In the data rows, 50 means zero.
What is the hidden score of each row? Scores go from 0 to 30, and 15 is about the middle. The score is a weighted sum of the row's numbers plus the product of two more (or one squared), each taken from its middle value.
tensor([54, 68, 55, 65, 52, 51, 47, 63, 56, 57, 36, 48, 50, 67, 54, 42]): 12
tensor([35, 44, 63, 44, 54, 37, 57, 44, 48, 39, 62, 39, 47, 49, 37, 55]): 14
tensor([49, 33, 40, 31, 40, 52, 58, 41, 44, 46, 63, 58, 48, 32, 53, 57]): 18
tensor([66, 67, 44, 65, 47, 62, 37, 63, 56, 65, 28, 57, 54, 63, 60, 42]): 15
tensor([48, 53, 52, 51, 51, 49, 51, 46, 48, 49, 50, 47, 49, 53, 45, 48]): 16
tensor([34, 45, 62, 48, 53, 39, 58, 45, 48, 43, 57, 39, 50, 52, 38, 53]): 15
tensor([61, 62, 46, 64, 54, 59, 41, 63, 51, 59, 38, 54, 53, 60, 57, 44]): 11
tensor([49, 55, 58, 56, 55, 43, 49, 50, 49, 51, 50, 45, 50, 61, 43, 50]): 17
tensor([62, 53, 42, 52, 45, 59, 45, 55, 48, 58, 44, 57, 53, 50, 61, 46]): 10
tensor([71, 49, 27, 53, 43, 74, 38, 54, 50, 64, 46, 74, 54, 41, 72, 47]): 16
tensor([57, 39, 37, 38, 44, 62, 47, 46, 53, 53, 60, 64, 48, 34, 59, 57]): 26
tensor([46, 37, 50, 36, 46, 49, 54, 36, 50, 39, 62, 51, 47, 38, 48, 56]): 15
tensor([56, 66, 50, 67, 50, 54, 44, 63, 56, 58, 33, 51, 55, 64, 54, 39]): 12
tensor([53, 47, 43, 44, 48, 58, 49, 47, 50, 46, 52, 53, 49, 44, 56, 53]): 9
tensor([55, 55, 50, 53, 50, 50, 47, 59, 52, 56, 47, 49, 53, 55, 50, 49]): 13
tensor([52, 48, 47, 49, 52, 53, 48, 49, 51, 52, 50, 51, 49, 48, 53, 52]): 24
tensor([36, 36, 57, 35, 53, 37, 60, 38, 46, 37, 65, 42, 47, 38, 39, 59]): 18
tensor([38, 52, 61, 51, 55, 40, 53, 48, 49, 45, 55, 37, 49, 55, 38, 48]): 11
tensor([53, 48, 44, 47, 47, 51, 51, 52, 54, 50, 52, 55, 51, 46, 55, 50]): 16
tensor([71, 66, 36, 66, 47, 65, 30, 68, 55, 69, 30, 69, 55, 58, 68, 38]): 21
tensor([55, 25, 29, 23, 39, 60, 53, 36, 45, 47, 67, 67, 48, 21, 64, 58]): 19
tensor([39, 34, 52, 34, 47, 45, 61, 42, 47, 42, 64, 51, 50, 39, 45, 57]): 23
tensor([54, 45, 44, 49, 45, 54, 50, 48, 48, 51, 52, 54, 47, 43, 54, 52]): 12
tensor([28, 20, 53, 18, 52, 37, 71, 28, 44, 25, 83, 41, 44, 25, 36, 66]): 14
tensor([77, 50, 20, 53, 39, 78, 32, 57, 51, 65, 39, 80, 53, 39, 80, 44]): 11
tensor([47, 58, 60, 60, 56, 44, 53, 55, 51, 47, 40, 41, 51, 64, 44, 47]): 8
tensor([64, 60, 43, 60, 48, 64, 41, 58, 49, 63, 36, 62, 51, 56, 62, 44]): 15
tensor([42, 55, 60, 52, 52, 41, 55, 49, 52, 46, 52, 42, 50, 56, 39, 52]): 18
tensor([22, 29, 63, 26, 50, 28, 69, 30, 46, 28, 73, 29, 41, 38, 29, 63]): 13
tensor([63, 55, 38, 52, 47, 63, 43, 58, 49, 62, 41, 64, 55, 50, 64, 46]): 24
tensor([46, 41, 46, 43, 45, 52, 53, 42, 49, 45, 59, 52, 48, 38, 51, 53]): 11
tensor([32, 53, 74, 51, 64, 27, 62, 42, 50, 37, 50, 26, 46, 62, 25, 53]): 22
tensor([50, 59, 54, 55, 54, 49, 45, 55, 50, 55, 43, 45, 49, 59, 45, 46]): 15
tensor([57, 22, 21, 22, 35, 71, 49, 40, 47, 47, 69, 76, 48, 17, 68, 58]): 14
tensor([50, 75, 65, 71, 56, 43, 47, 59, 52, 55, 33, 39, 50, 74, 40, 44]): 14
tensor([29, 39, 59, 38, 52, 38, 60, 36, 48, 36, 64, 39, 46, 45, 35, 55]): 16
tensor([24, 34, 69, 33, 56, 26, 67, 32, 45, 26, 71, 29, 48, 40, 25, 59]): 15
tensor([45, 54, 56, 54, 51, 48, 54, 53, 51, 50, 46, 45, 52, 56, 42, 49]): 15
tensor([52, 57, 50, 56, 51, 52, 45, 52, 54, 53, 40, 51, 51, 57, 54, 50]): 25
tensor([63, 35, 28, 33, 35, 71, 46, 45, 49, 52, 59, 71, 48, 30, 69, 52]): 14
tensor([54, 39, 39, 37, 44, 58, 51, 46, 52, 48, 57, 61, 50, 35, 58, 55]): 18
tensor([54, 36, 35, 36, 44, 59, 48, 43, 46, 48, 60, 63, 51, 33, 62, 54]): 13
tensor([78, 66, 35, 68, 47, 72, 34, 67, 54, 69, 25, 70, 58, 59, 73, 38]): 17
tensor([43, 39, 52, 41, 47, 45, 54, 44, 49, 41, 59, 48, 50, 42, 46, 51]): 11
tensor([17, 22, 64, 22, 51, 29, 70, 29, 47, 27, 79, 31, 43, 32, 26, 65]): 26
tensor([56, 53, 44, 52, 52, 55, 46, 49, 54, 57, 50, 57, 51, 50, 57, 46]): 27
tensor([60, 55, 42, 57, 45, 58, 42, 55, 51, 63, 38, 59, 50, 53, 62, 46]): 15
tensor([55, 40, 35, 39, 45, 59, 46, 47, 51, 49, 57, 62, 50, 36, 61, 53]): 14
tensor([51, 74, 66, 73, 60, 39, 44, 63, 52, 56, 35, 38, 53, 77, 43, 39]): 15
tensor([71, 39, 24, 43, 38, 75, 40, 57, 54, 61, 47, 76, 53, 34, 76, 50]): 13
tensor([41, 29, 45, 29, 46, 48, 57, 38, 46, 39, 71, 54, 44, 30, 47, 58]): 15
tensor([55, 33, 29, 35, 40, 63, 49, 45, 47, 52, 59, 66, 51, 29, 64, 54]): 12
tensor([31, 29, 56, 28, 49, 36, 64, 34, 47, 32, 69, 40, 47, 35, 38, 60]): 13
tensor([40, 50, 60, 49, 54, 39, 57, 45, 49, 38, 52, 39, 50, 53, 42, 52]): 8
tensor([78, 72, 41, 74, 45, 69, 35, 71, 58, 72, 25, 65, 59, 67, 69, 39]): 14
tensor([37, 63, 72, 60, 62, 32, 53, 51, 48, 42, 45, 31, 49, 67, 31, 46]): 15
tensor([45, 55, 60, 53, 53, 41, 58, 50, 51, 47, 48, 44, 48, 58, 41, 50]): 22
tensor([47, 44, 46, 43, 48, 50, 52, 46, 52, 48, 51, 53, 51, 46, 51, 51]): 18
tensor([50, 59, 54, 61, 53, 49, 44, 57, 50, 56, 43, 49, 53, 63, 48, 45]): 15
tensor([54, 69, 62, 72, 59, 48, 43, 61, 51, 57, 32, 44, 55, 68, 48, 44]): 20
tensor([45, 71, 70, 72, 60, 38, 49, 59, 48, 53, 35, 34, 49, 77, 38, 42]): 7
tensor([60, 60, 50, 61, 49, 56, 43, 58, 53, 61, 40, 54, 51, 61, 56, 45]): 13
tensor([64, 51, 33, 54, 47, 70, 38, 53, 52, 62, 41, 67, 57, 47, 68, 44]): 18
tensor([47, 43, 46, 42, 50, 53, 52, 46, 50, 47, 57, 50, 46, 44, 50, 54]): 16
tensor([50, 21, 28, 22, 37, 64, 52, 38, 48, 46, 71, 65, 47, 15, 63, 61]): 19
tensor([65, 41, 30, 40, 38, 67, 44, 49, 49, 56, 52, 69, 54, 34, 66, 51]): 16
tensor([41, 50, 53, 48, 52, 43, 55, 47, 53, 46, 49, 41, 50, 50, 43, 53]): 25
tensor([61, 49, 35, 49, 46, 62, 43, 54, 51, 58, 50, 62, 51, 43, 61, 47]): 14
tensor([72, 56, 34, 57, 41, 68, 33, 63, 52, 62, 37, 69, 49, 50, 69, 44]): 6
tensor([36, 65, 73, 62, 60, 33, 55, 54, 49, 47, 42, 29, 50, 73, 34, 48]): 10
tensor([64, 45, 33, 45, 40, 66, 46, 54, 51, 56, 51, 67, 50, 41, 64, 50]): 12
tensor([51, 12, 24, 13, 38, 62, 55, 28, 47, 39, 76, 68, 44, 9, 63, 61]): 14
tensor([38, 45, 55, 43, 52, 45, 54, 43, 49, 43, 57, 45, 46, 48, 42, 57]): 26
tensor([27, 30, 63, 28, 48, 32, 68, 32, 45, 28, 74, 35, 45, 36, 31, 64]): 11
tensor([46, 52, 58, 57, 55, 40, 51, 51, 50, 46, 46, 44, 47, 59, 41, 49]): 17
tensor([52, 35, 38, 31, 42, 57, 52, 39, 50, 45, 58, 55, 48, 30, 57, 57]): 13
tensor([37, 36, 54, 34, 49, 42, 56, 37, 49, 36, 69, 44, 47, 36, 42, 57]): 14
tensor([75, 38, 15, 43, 37, 81, 36, 52, 48, 65, 56, 82, 53, 29, 82, 47]): 11
tensor([63, 42, 32, 42, 40, 67, 44, 50, 50, 56, 53, 69, 51, 37, 66, 51]): 15
tensor([36, 77, 83, 77, 63, 25, 54, 59, 52, 49, 34, 21, 52, 86, 23, 45]): 17
tensor([52, 72, 62, 73, 58, 46, 45, 64, 53, 57, 28, 41, 50, 74, 44, 40]): 12
tensor([50, 45, 47, 44, 47, 50, 55, 46, 49, 49, 55, 52, 50, 42, 51, 52]): 17
tensor([62, 44, 37, 50, 47, 62, 44, 53, 50, 52, 51, 64, 51, 43, 59, 47]): 12
tensor([24, 33, 68, 32, 53, 29, 66, 33, 46, 26, 69, 30, 43, 42, 26, 59]): 10
tensor([42, 70, 70, 71, 62, 34, 50, 58, 49, 52, 41, 35, 52, 76, 35, 42]): 19
tensor([27, 44, 72, 43, 56, 25, 61, 42, 45, 31, 59, 26, 44, 54, 24, 57]): 14
tensor([57, 40, 36, 39, 45, 62, 48, 50, 51, 48, 60, 61, 46, 35, 59, 54]): 10
tensor([46, 54, 58, 56, 56, 42, 55, 52, 49, 49, 50, 43, 49, 58, 44, 48]): 13
tensor([24, 30, 65, 32, 54, 26, 68, 30, 46, 26, 73, 29, 44, 38, 29, 61]): 15
tensor([61, 64, 46, 62, 53, 56, 41, 62, 52, 64, 40, 58, 58, 57, 59, 44]): 27
tensor([59, 62, 48, 62, 51, 56, 40, 60, 56, 63, 40, 59, 50, 58, 57, 43]): 24
tensor([55, 62, 54, 66, 55, 51, 45, 60, 54, 59, 37, 49, 52, 62, 50, 44]): 21
tensor([33, 43, 65, 39, 52, 34, 61, 43, 46, 36, 61, 36, 50, 48, 34, 56]): 14
tensor([42, 47, 59, 44, 53, 40, 54, 43, 48, 44, 54, 39, 48, 50, 39, 54]): 16
tensor([57, 74, 58, 75, 57, 47, 43, 63, 56, 59, 29, 40, 53, 74, 48, 40]): 13
tensor([64, 47, 36, 49, 46, 67, 43, 56, 47, 57, 47, 65, 50, 44, 65, 47]): 8
tensor([49, 80, 75, 82, 67, 35, 47, 64, 55, 55, 24, 28, 51, 88, 37, 38]): 13
tensor([50, 52, 48, 52, 53, 48, 48, 54, 52, 48, 46, 52, 50, 54, 51, 48]): 14
tensor([29, 40, 63, 38, 54, 33, 62, 39, 47, 34, 65, 33, 47, 45, 31, 58]): 15
tensor([46, 44, 51, 47, 51, 46, 53, 46, 49, 50, 54, 48, 48, 45, 45, 51]): 19
tensor([30, 24, 52, 23, 49, 39, 61, 29, 47, 35, 77, 43, 43, 29, 41, 62]): 21
tensor([51, 36, 38, 35, 42, 57, 53, 42, 47, 47, 59, 58, 49, 33, 58, 54]): 10
tensor([42, 44, 57, 49, 51, 43, 56, 44, 49, 39, 57, 39, 47, 52, 40, 55]): 18
tensor([55, 20, 23, 17, 34, 68, 56, 33, 47, 43, 72, 69, 48, 11, 68, 65]): 11
tensor([41, 43, 55, 41, 51, 42, 57, 42, 46, 45, 57, 42, 46, 44, 43, 57]): 17
tensor([24, 54, 81, 51, 62, 22, 64, 46, 49, 34, 54, 21, 47, 64, 21, 54]): 15
tensor([52, 34, 38, 33, 47, 60, 51, 38, 46, 45, 63, 60, 45, 34, 57, 56]): 13
tensor([68, 53, 30, 57, 42, 69, 39, 60, 50, 65, 38, 74, 52, 47, 70, 45]): 15
tensor([23, 39, 72, 35, 58, 23, 67, 34, 45, 27, 66, 27, 46, 45, 23, 59]): 17
tensor([52, 47, 46, 48, 51, 53, 49, 53, 53, 58, 50, 56, 49, 49, 52, 51]): 26
tensor([59, 61, 44, 61, 50, 56, 41, 57, 51, 59, 37, 57, 52, 57, 58, 44]): 14
tensor([76, 72, 37, 74, 50, 72, 29, 68, 52, 72, 23, 67, 58, 66, 72, 36]): 12
tensor([73, 56, 30, 60, 43, 74, 35, 61, 51, 67, 39, 71, 52, 49, 71, 43]): 10
tensor([28, 74, 90, 71, 67, 15, 58, 54, 51, 38, 40, 13, 49, 83, 12, 49]): 21
tensor([38, 52, 66, 49, 56, 35, 58, 46, 49, 40, 53, 34, 48, 55, 36, 54]): 12
tensor([50, 47, 47, 49, 52, 54, 51, 48, 49, 51, 53, 53, 53, 46, 52, 50]): 18
tensor([48, 75, 68, 77, 58, 39, 47, 66, 53, 55, 32, 41, 55, 79, 43, 39]): 19
